Turns in one plane each, and the order they were made in; the first pair answered:
Z:
-0.06	0.52	-0.49	-1.53	0.07	2.17	-4.02	-5.69	-1.38	-0.84	-1.16	1.05	-0.45	0.27	1.82	4.48	-1.30	3.23	0.74	-1.13	1.39	-0.46	-0.55	-1.70	-1.36	1.52	-4.27	0.87	-1.36	3.66	2.48	-2.29	-0.10	5.66	-0.32	2.41	-0.86	3.64	1.68	-2.08	-2.67	1.37	-4.09	-6.93	-1.80 => -0.12	-0.41	0.60	-1.20	0.08	2.68	-3.76	-5.02	-0.59	0.34	0.32	1.32	-0.02	0.58	1.25	2.76	-0.15	2.57	0.56	-2.72	1.47	0.35	0.82	-2.38	-1.18	2.53	-4.58	1.24	-1.10	5.76	2.79	-0.91	0.47	5.18	0.36	2.34	-0.05	2.32	0.81	-1.95	-2.86	0.83	-3.90	-7.90	-1.85
2.85	-0.01	-2.54	0.21	-3.37	1.56	0.90	-1.81	3.51	-1.86	1.17	-2.81	-1.58	-2.86	0.94	-0.69	-3.02	-0.20	1.10	-2.06	-3.26	-2.59	-0.09	-1.18	-0.06	-0.28	1.38	0.64	-1.45	0.34	-0.15	2.16	3.79	-3.30	1.42	2.19	-1.88	-3.34	0.77	0.17	2.03	3.65	1.70	2.06	1.51 => 2.93	0.13	-2.41	0.37	-3.51	1.71	0.75	-1.50	3.55	-2.09	1.14	-2.90	-0.98	-2.63	0.80	-1.18	-3.40	-0.14	1.35	-2.29	-3.17	-2.65	0.16	-1.37	-0.22	-0.52	1.51	0.78	-1.78	0.77	-0.12	2.23	3.80	-3.35	1.63	2.28	-1.70	-3.59	0.66	-0.05	1.91	3.68	1.98	1.96	1.61
-0.99	3.10	0.16	0.87	1.29	3.71	1.38	1.02	-2.16	-1.91	-0.12	0.75	-1.34	-0.14	1.30	1.32	-2.93	0.08	0.85	1.04	-2.96	-0.38	0.96	3.67	-0.63	-3.31	0.41	-2.38	-1.86	0.35	-2.81	-4.16	2.55	2.08	1.31	-0.20	-1.03	2.77	-0.17	0.63	-0.58	4.04	-1.56	2.39	1.50 => -0.95	1.11	2.26	1.26	0.48	4.39	2.50	1.89	-1.37	0.50	1.81	1.81	-0.46	0.36	0.60	-2.62	-0.96	-1.04	-0.06	-2.03	-3.17	1.33	3.01	2.66	-0.64	-1.36	0.52	-2.03	-3.07	4.42	-2.83	-1.17	3.16	1.70	2.54	-0.42	0.93	1.03	-1.49	0.32	-1.18	3.02	-1.56	0.38	1.65
V:
-1.00	-0.63	0.58	0.20	0.58	-1.42	1.30	0.64	0.33	1.55	-0.47	-1.48	0.82	0.07	0.77	-3.47	0.30	-2.28	0.14	-1.36	0.50	0.51	0.56	2.41	0.28	0.50	1.21	-1.15	-0.65	-0.78	-2.06	1.13	1.38	-3.47	1.67	-1.27	0.43	-2.73	-0.37	-0.14	-0.20	0.38	1.30	4.16	-0.26 => -1.12	-0.19	1.52	0.52	-0.06	0.39	0.11	-0.50	-0.81	2.18	-0.17	-0.11	-0.04	-1.05	-0.18	-4.66	-0.29	-2.82	0.02	-1.82	-0.18	0.86	1.39	2.61	-0.09	2.43	0.44	-1.63	-2.38	2.00	-2.16	0.81	1.38	-1.88	2.21	-0.65	-0.08	-1.63	0.69	-0.57	-0.12	0.81	-0.34	0.54	-0.96
0.23	2.38	1.10	-0.28	0.77	-0.88	-0.58	0.69	-3.53	1.41	-1.37	0.01	-3.10	0.60	0.03	0.47	0.23	-1.19	-1.00	3.34	-1.19	0.59	0.14	1.01	0.30	1.30	-1.43	-1.57	-0.63	-0.70	-1.67	-4.03	-0.89	-3.00	0.38	-0.67	-0.75	0.11	0.17	1.67	1.82	3.45	-1.58	3.60	-0.93 => 0.06	2.21	0.93	-0.17	1.06	-1.14	-0.32	0.69	-3.62	1.33	-1.21	-0.24	-2.62	1.04	-0.09	0.65	-0.09	-1.22	-0.76	3.64	-1.26	0.65	0.05	1.03	0.14	0.83	-0.91	-1.30	-0.22	-0.84	-1.60	-3.84	-0.74	-3.18	0.44	-0.70	-0.75	0.05	0.24	1.54	1.94	3.48	-1.53	3.54	-0.55
1.39	0.55	-0.57	-2.30	-0.44	0.94	2.39	0.34	0.81	-1.93	-0.28	0.61	-0.53	4.31	4.22	0.27	2.11	2.43	0.23	-0.35	-1.09	-3.75	0.91	-1.41	-3.30	-2.38	-0.58	0.05	-1.83	-0.47	0.74	2.04	0.09	3.10	1.24	-1.93	0.92	-2.22	1.04	-0.04	1.44	0.42	1.56	-3.97	0.79 => 1.40	0.75	-0.56	-2.35	-0.15	1.25	2.31	0.19	0.46	-2.03	0.05	0.74	-0.21	4.52	4.16	0.06	1.87	2.26	0.62	-0.25	-1.21	-3.45	1.14	-1.32	-3.54	-2.25	-0.63	-0.04	-1.85	-0.35	0.68	2.26	0.55	3.17	1.36	-1.73	0.87	-2.11	0.86	-0.02	1.61	0.77	1.60	-3.96	1.03
A:
-0.53	1.96	-1.12	2.67	-2.46	0.49	0.82	-0.86	-1.95	1.43	2.10	1.86	1.43	-1.23	-2.88	-0.14	0.25	1.06	-1.83	2.33	-0.29	-2.17	3.63	-2.49	-0.57	-0.40	1.03	-0.86	0.90	1.16	-2.20	-3.21	0.37	0.48	2.30	3.99	0.69	0.73	0.34	-2.64	-0.54	1.64	1.42	-0.52	5.31 => -1.18	2.20	-1.02	2.47	-2.13	0.17	1.30	-0.70	-0.41	1.48	2.81	1.33	2.84	-0.05	-2.64	0.33	0.60	0.87	-1.27	2.15	0.41	-1.68	4.44	-3.28	-0.48	-1.01	1.16	-0.62	1.67	0.68	-1.70	-2.49	0.63	0.43	1.95	4.23	0.03	0.44	-0.18	-2.17	-0.62	1.39	1.85	0.93	5.95
1.35	-1.17	-0.97	1.85	1.86	-0.34	1.60	0.77	0.57	0.01	-0.58	-0.96	1.46	0.93	0.97	1.85	-0.53	2.34	-0.34	2.44	1.38	-1.56	-1.39	-1.68	1.34	-1.62	-0.30	-0.44	1.18	-1.66	1.95	1.64	0.53	0.21	1.57	-2.36	-0.52	-1.85	-2.19	-1.21	0.16	0.83	-0.07	2.25	-0.30 => 2.09	-1.47	-0.32	2.61	1.53	0.55	0.75	-0.14	-1.81	1.09	-1.11	-0.21	-0.46	-1.16	-0.03	1.03	-0.87	2.78	-1.29	2.00	0.84	-2.14	-1.80	-1.09	1.48	0.23	-0.84	-0.56	-0.24	1.46	1.36	0.92	0.16	1.15	2.18	-2.14	0.17	-1.22	-1.25	-1.48	-0.14	0.42	-0.77	-1.22	-1.98
-0.76	2.36	1.27	0.42	-0.29	1.34	-2.63	-2.99	-1.40	0.46	0.26	2.07	-0.60	-1.06	-1.91	0.45	0.35	1.52	1.18	-0.03	-0.09	0.28	0.44	0.89	0.82	1.78	-0.97	1.69	-0.84	2.52	0.00	-0.88	-0.83	1.62	-1.28	0.37	-1.13	1.63	3.28	0.90	0.83	0.78	-0.99	-2.96	-0.28 => -2.05	3.06	0.33	0.04	0.41	-0.30	-1.44	-1.63	2.26	-1.20	1.30	0.20	1.81	2.12	-0.26	2.13	0.68	0.98	2.63	0.04	1.09	0.94	1.28	0.39	-0.05	-0.50	-0.47	2.01	0.44	-1.44	0.77	0.12	-0.17	-0.01	-2.26	0.18	-2.13	0.83	2.19	1.68	1.02	1.65	-0.46	2.05	2.38
-1.51	-1.41	2.77	1.42	2.11	-2.89	-0.19	-0.07	1.06	1.06	1.03	-2.31	0.38	2.88	-0.60	-5.73	-0.15	1.68	3.10	0.04	-0.24	0.61	2.93	1.63	0.32	1.09	3.52	-2.76	-0.15	-1.38	-1.75	0.65	2.64	-2.20	1.35	-1.25	-1.25	-3.54	0.06	-1.03	-0.79	2.87	-2.33	-0.54	-0.46 => -1.04	-1.74	3.09	1.50	1.88	-2.53	-0.39	-0.72	-0.81	1.47	0.23	-2.01	-0.80	1.30	-1.15	-6.10	-0.38	1.51	2.37	0.13	-0.73	0.23	2.53	2.23	0.50	1.87	3.57	-3.36	-0.79	-0.87	-2.31	-0.03	2.44	-1.71	1.65	-1.21	-0.47	-3.14	0.42	-0.90	-0.69	3.04	-2.57	-1.58	-0.96
F:
3.30	1.03	-1.27	0.98	1.99	0.01	-1.93	1.39	4.17	1.44	0.57	3.02	3.23	-1.24	1.37	-4.13	0.17	-3.18	1.70	0.30	-1.09	3.72	4.84	0.08	-2.19	-2.97	0.66	3.05	1.84	2.01	-2.46	3.43	-3.74	-0.29	0.63	-0.32	-1.29	-2.57	-3.45	-0.75	4.55	1.19	0.35	3.90	1.45 => 3.46	2.37	-1.52	1.08	1.76	2.38	-4.69	-1.12	0.94	0.57	-1.02	4.90	0.89	-3.91	0.32	-2.85	-2.55	-2.52	1.59	2.32	-2.61	2.46	3.89	1.62	-2.53	-1.24	-0.20	2.90	0.44	3.63	-3.69	-0.17	-4.55	2.36	0.02	0.36	-2.64	0.87	-0.47	-1.02	4.84	2.28	-1.92	-0.15	-0.53
1.16	0.84	-1.40	0.42	-0.26	0.08	-1.10	-0.75	-1.37	-0.79	-2.28	-0.14	-1.51	-1.10	0.21	2.39	-2.78	1.59	0.90	1.29	-0.97	-1.73	-2.45	0.61	0.14	-2.60	0.84	0.41	0.72	-3.31	-1.84	-1.42	-2.22	0.26	-1.42	-0.32	-1.92	1.97	1.18	-0.03	0.89	1.07	-1.33	1.51	-0.08 => 1.22	0.62	-1.40	-0.66	-0.43	-0.86	0.13	-0.33	1.22	-0.20	-1.20	-0.97	1.36	1.44	1.49	3.01	-0.22	1.59	1.37	-0.18	0.70	-1.29	-1.68	-1.62	0.72	-3.50	0.00	1.33	1.57	-4.06	-0.22	0.65	-2.18	0.53	-2.16	-0.13	-1.24	0.48	-0.79	0.31	-0.43	-0.51	0.50	3.02	0.51
2.93	0.38	-0.76	0.64	-0.60	0.29	0.59	-0.55	0.34	-1.91	-1.31	-1.61	-2.48	-0.81	0.59	3.54	-1.41	0.36	0.48	2.22	-0.48	-1.96	-2.46	0.12	0.56	-1.10	0.36	-0.01	0.88	-2.81	-0.19	-2.41	0.03	0.25	-0.21	-0.41	-1.29	2.08	1.22	-0.68	-0.41	-0.49	0.34	1.54	1.08 => 2.78	-0.01	-0.94	0.32	-0.83	-0.39	1.52	0.25	2.23	-1.56	-0.75	-2.69	-1.37	0.45	1.18	3.52	0.00	0.40	0.45	1.07	0.23	-1.42	-1.84	-1.14	0.70	-1.72	-0.05	0.53	1.19	-3.43	0.13	-1.21	0.34	-0.67	-0.49	-0.47	-0.67	0.80	-0.19	-0.39	-0.91	-1.18	1.64	2.87	1.18
-3.89	0.14	-0.29	2.16	0.97	3.14	0.11	-0.72	0.02	-0.08	2.01	2.34	1.30	1.10	1.51	-3.82	-1.40	-2.99	1.80	0.77	-0.36	-0.61	3.02	0.74	-1.85	0.85	-1.70	-0.76	-2.20	2.63	-1.74	1.56	0.36	0.01	-1.09	-0.99	-1.85	0.78	3.61	0.62	1.14	3.02	-4.70	-2.29	1.25 => -3.88	0.27	-0.58	1.57	1.10	2.70	0.64	-1.77	2.68	0.38	2.79	1.72	3.82	3.16	2.38	-2.68	0.56	-2.37	2.57	-0.16	1.22	-0.65	3.68	-1.94	-1.40	-0.11	-3.05	0.15	-1.51	2.40	-0.08	2.08	-0.08	1.50	-1.98	-0.47	-1.86	0.11	2.36	0.76	-0.12	1.76	-4.13	-2.42	0.92
Now pairs of rows:
(two turns a pair)
-1.97	0.19	-2.41	-0.83	0.83	-1.60	-0.51	-0.62	-1.21	-0.20	-0.94	-0.81	-1.47	0.88	2.13	0.84	-2.57	0.76	-0.61	1.84	-1.09	-3.68	-1.46	3.17	-0.29	-1.56	1.99	-0.20	0.98	-2.97	-1.25	-0.83	0.15	-1.55	0.31	-2.10	-2.47	0.83	0.24	2.24	0.52	1.56	0.91	0.59	-0.19 => -1.96	-0.16	-2.21	-0.55	0.89	-2.10	0.50	0.14	0.17	-0.34	-0.49	-1.59	0.03	1.76	2.66	0.47	-1.08	0.54	-0.68	1.20	-0.41	-3.26	-0.90	2.13	0.02	-2.51	1.77	0.48	1.76	-3.45	-0.50	0.96	0.29	-2.08	0.52	-2.40	-2.00	-0.29	-0.69	2.24	0.29	1.16	1.61	1.80	0.34 -> F then F
-1.14	0.24	0.78	-0.34	0.51	0.31	0.57	1.02	3.10	-0.59	1.33	1.07	2.31	2.11	1.63	0.86	1.80	-0.87	-0.04	-2.22	1.84	1.17	2.61	-3.12	0.12	-0.07	0.12	0.04	1.09	1.35	1.12	1.19	0.30	1.58	-1.33	0.44	-0.27	-1.02	-0.55	0.17	-2.04	-0.17	1.10	-1.36	-0.98 => -1.51	0.55	-0.59	0.21	1.12	-0.70	1.32	2.75	1.25	-2.57	-0.13	-0.03	-0.01	0.32	2.12	1.22	-0.90	-1.38	-0.37	0.19	0.07	0.40	0.58	-0.39	-0.50	-2.28	2.82	-0.83	2.50	-2.97	-0.55	-0.10	0.73	-2.06	-0.60	-0.74	-0.39	-1.01	0.81	0.05	0.24	1.67	1.13	3.39	0.75 -> Z then F
-0.83	-0.50	-0.57	-0.58	-1.47	-0.11	1.02	2.19	1.04	2.49	1.21	0.80	2.53	1.64	-0.52	-1.70	2.46	0.23	0.84	-1.47	-0.05	1.20	1.46	-0.88	0.24	1.84	-2.62	0.75	-0.63	1.67	2.94	3.04	0.09	0.49	-0.26	1.34	1.58	-1.55	-1.48	0.11	-1.31	-1.07	1.82	-1.57	-2.38 => -1.47	0.23	-1.66	0.00	-0.52	-1.23	1.59	4.25	-1.85	-0.66	-0.39	-0.07	-0.88	-0.73	-0.59	-1.01	-1.98	-0.73	0.59	2.03	-2.08	0.29	-0.95	2.41	-0.65	-0.74	0.42	-1.13	0.60	-3.37	0.33	1.11	0.85	-3.05	0.56	0.14	0.86	-0.85	0.18	0.10	1.58	1.50	1.50	3.50	-0.48 -> Z then F
0.84	-2.09	2.86	-1.11	-3.00	4.54	-0.30	0.24	-0.86	-2.43	1.27	0.07	-0.20	-1.24	-1.07	-2.05	3.03	-3.08	-1.89	-0.35	-2.01	-0.83	0.94	-0.91	0.51	2.53	2.62	1.22	-2.68	1.49	0.26	2.09	-1.71	-0.39	3.22	-1.31	0.36	-3.64	-0.06	-0.92	-0.83	-1.72	0.24	1.80	-2.65 => 0.21	-0.89	1.14	-1.63	-2.06	2.91	0.03	0.89	0.60	-5.03	0.36	-1.03	0.77	-0.25	0.09	0.52	1.65	-2.64	-0.39	1.39	-1.06	-1.75	-0.79	-0.44	0.19	-0.50	3.39	1.24	-1.13	-3.41	0.26	0.78	-2.01	-1.35	1.99	-1.82	-1.54	-3.23	-0.26	-0.58	0.32	-0.44	0.67	6.41	-1.20 -> A then Z
-3.01	-2.38	1.74	0.02	-2.35	-1.56	1.72	-2.90	-0.36	5.97	1.47	-1.56	-0.02	1.54	1.70	-0.09	4.89	0.91	-1.79	-2.50	-0.48	-0.68	-0.05	-6.28	1.40	-2.94	-1.41	-2.46	-0.54	3.60	1.13	3.10	-0.61	-0.68	-0.84	-3.10	-1.64	-3.61	-2.61	0.42	-1.69	-4.11	2.84	0.87	-3.85 => -2.37	-2.67	1.78	0.37	-2.53	-0.76	0.86	-3.15	-3.61	6.11	0.38	-1.09	-2.89	-1.33	0.90	-0.26	3.42	1.11	-3.01	-1.86	-1.80	-1.73	-1.53	-5.04	1.87	-1.63	-0.74	-3.18	-1.13	5.07	-0.27	1.56	-0.93	-0.36	0.00	-3.45	-1.09	-2.80	-1.48	0.66	-1.60	-4.17	2.32	-0.75	-5.03 -> A then A
-0.54	1.16	0.11	-0.28	1.69	0.37	0.41	0.46	3.24	-0.33	1.68	0.93	0.35	1.54	-1.47	-2.87	2.21	-0.94	0.10	-1.23	0.71	1.34	1.78	1.64	-0.69	-0.28	-0.10	0.61	-2.56	1.98	0.48	0.59	0.54	1.42	0.90	-1.32	-0.24	-0.28	-1.01	0.40	-0.59	-0.28	-0.43	-0.42	0.40 => 0.16	0.89	0.11	0.16	1.47	0.76	0.02	-0.02	1.48	-0.42	1.22	1.38	-1.19	-0.27	-2.03	-3.45	1.58	-0.76	-0.85	-0.65	-0.02	1.16	1.22	2.44	-0.67	0.60	-0.11	0.34	-3.35	3.06	-0.11	-0.33	0.32	1.98	1.40	-1.43	-0.12	0.34	-0.22	-0.17	-0.17	-0.45	-0.76	-1.65	-0.72 -> A then A
0.38	-4.71	-2.88	0.46	0.84	-3.26	3.52	3.41	-2.41	1.87	-0.38	-2.61	1.09	-2.86	-0.18	-3.42	3.14	-2.42	0.63	-7.29	0.70	2.59	1.58	-2.52	-0.19	2.78	-1.86	0.98	-2.46	4.52	2.40	4.64	0.87	-2.72	-0.64	0.99	5.22	-4.99	-4.48	-0.86	0.82	0.52	1.12	-1.79	-0.65 => 0.90	-3.40	-3.03	-0.95	0.52	-2.19	1.54	-0.03	-1.06	2.05	-0.70	-1.91	2.34	-2.40	-0.09	0.40	3.87	-0.07	1.69	-6.94	2.52	1.72	1.17	-4.41	-0.18	3.16	-4.59	1.93	-2.96	5.26	4.69	2.72	-0.68	2.14	-2.80	1.96	3.72	-2.37	-4.04	-0.94	-1.11	0.11	0.34	-5.81	-2.89 -> F then F
-1.10	-0.09	0.32	1.16	3.10	2.32	0.61	-2.20	1.41	-0.31	1.60	-1.00	2.11	5.79	3.26	0.10	-4.62	-1.37	5.90	-0.82	-2.42	4.03	6.13	0.34	-1.96	0.12	0.77	-2.29	1.35	-1.53	1.04	0.11	1.48	-2.45	-0.17	-0.71	-4.92	1.12	0.62	3.41	2.67	7.31	-3.92	-1.66	3.37 => 0.66	-0.29	0.04	0.22	2.32	2.06	0.61	-3.95	3.43	1.52	1.48	-1.55	4.75	7.33	3.54	3.82	-0.44	1.59	5.95	-2.27	0.50	2.51	5.39	-3.73	-0.08	0.17	-1.95	-1.00	1.58	-0.40	4.79	0.57	0.10	1.35	-2.02	0.41	-3.98	0.79	-0.85	3.57	-0.81	3.05	-1.93	-4.37	-0.13 -> A then F
1.86	2.22	2.08	1.78	0.32	-0.51	-1.42	0.20	0.17	2.22	1.83	0.41	4.25	2.21	-1.25	0.94	3.84	-1.95	-0.35	-4.78	3.27	2.10	3.83	-1.96	-1.55	1.80	0.28	-0.20	1.40	1.80	1.80	1.30	-1.69	1.41	-1.88	0.01	-1.01	-3.25	-2.60	1.24	-1.19	1.35	2.11	-1.29	-0.40 => 2.54	3.41	2.04	1.81	0.60	0.96	-3.48	-1.75	-2.45	1.84	0.55	1.86	1.93	-0.23	-1.83	1.95	1.74	-1.23	-0.62	-3.33	2.12	0.95	2.88	-0.71	-1.89	2.98	-0.22	-0.73	0.14	2.92	1.05	-1.55	-2.17	3.22	-1.98	0.46	-2.35	-0.40	-0.17	0.56	-1.09	2.56	-0.21	-4.26	-1.62 -> F then F
-2.07	-0.19	0.40	-0.60	-0.51	-0.85	-0.61	0.09	2.66	-1.42	1.75	0.76	2.11	-0.99	-0.33	-1.44	1.48	-1.59	1.48	-0.42	0.13	0.47	0.07	0.67	-2.40	-0.54	0.43	-0.64	1.38	-0.82	-0.93	1.72	1.10	-2.33	-2.31	-0.97	-0.32	-0.64	-1.97	1.63	0.09	1.85	0.77	1.80	1.30 => -1.50	0.53	0.04	-0.94	-0.58	-0.30	-1.85	-1.87	3.48	-1.29	0.96	0.87	2.69	-0.64	-0.06	0.42	1.83	-0.20	2.03	-0.02	1.13	0.00	-0.48	-0.51	-2.01	-0.42	-0.90	-0.13	1.46	-0.30	-0.10	0.59	0.40	0.20	-3.32	0.12	-1.24	0.96	-1.46	1.49	-0.88	1.53	0.38	0.05	-0.14 -> F then F
-1.45	1.57	-0.56	0.67	-0.09	0.17	-0.96	0.09	-1.71	-1.65	-1.58	-0.04	-2.40	-0.52	-0.31	0.04	-1.55	0.10	0.29	2.54	-1.87	-0.26	-2.27	2.09	-0.30	-0.58	0.17	-0.51	0.55	-1.33	-1.62	-2.03	-0.24	-0.85	-0.40	0.00	-2.02	1.64	1.16	-0.13	1.43	2.70	-1.96	0.36	0.43 => -2.23	1.78	-0.93	0.17	0.11	-0.47	-0.26	0.58	0.73	-2.24	-0.36	-0.88	0.12	1.63	0.84	0.37	-0.51	-0.58	1.35	2.09	-0.71	0.62	-1.49	1.08	-0.64	-1.67	-0.13	0.29	1.38	-2.40	-0.66	-0.82	-0.13	-1.21	-1.08	0.09	-2.70	1.08	0.16	0.32	1.38	2.79	-1.79	2.30	1.49 -> A then A
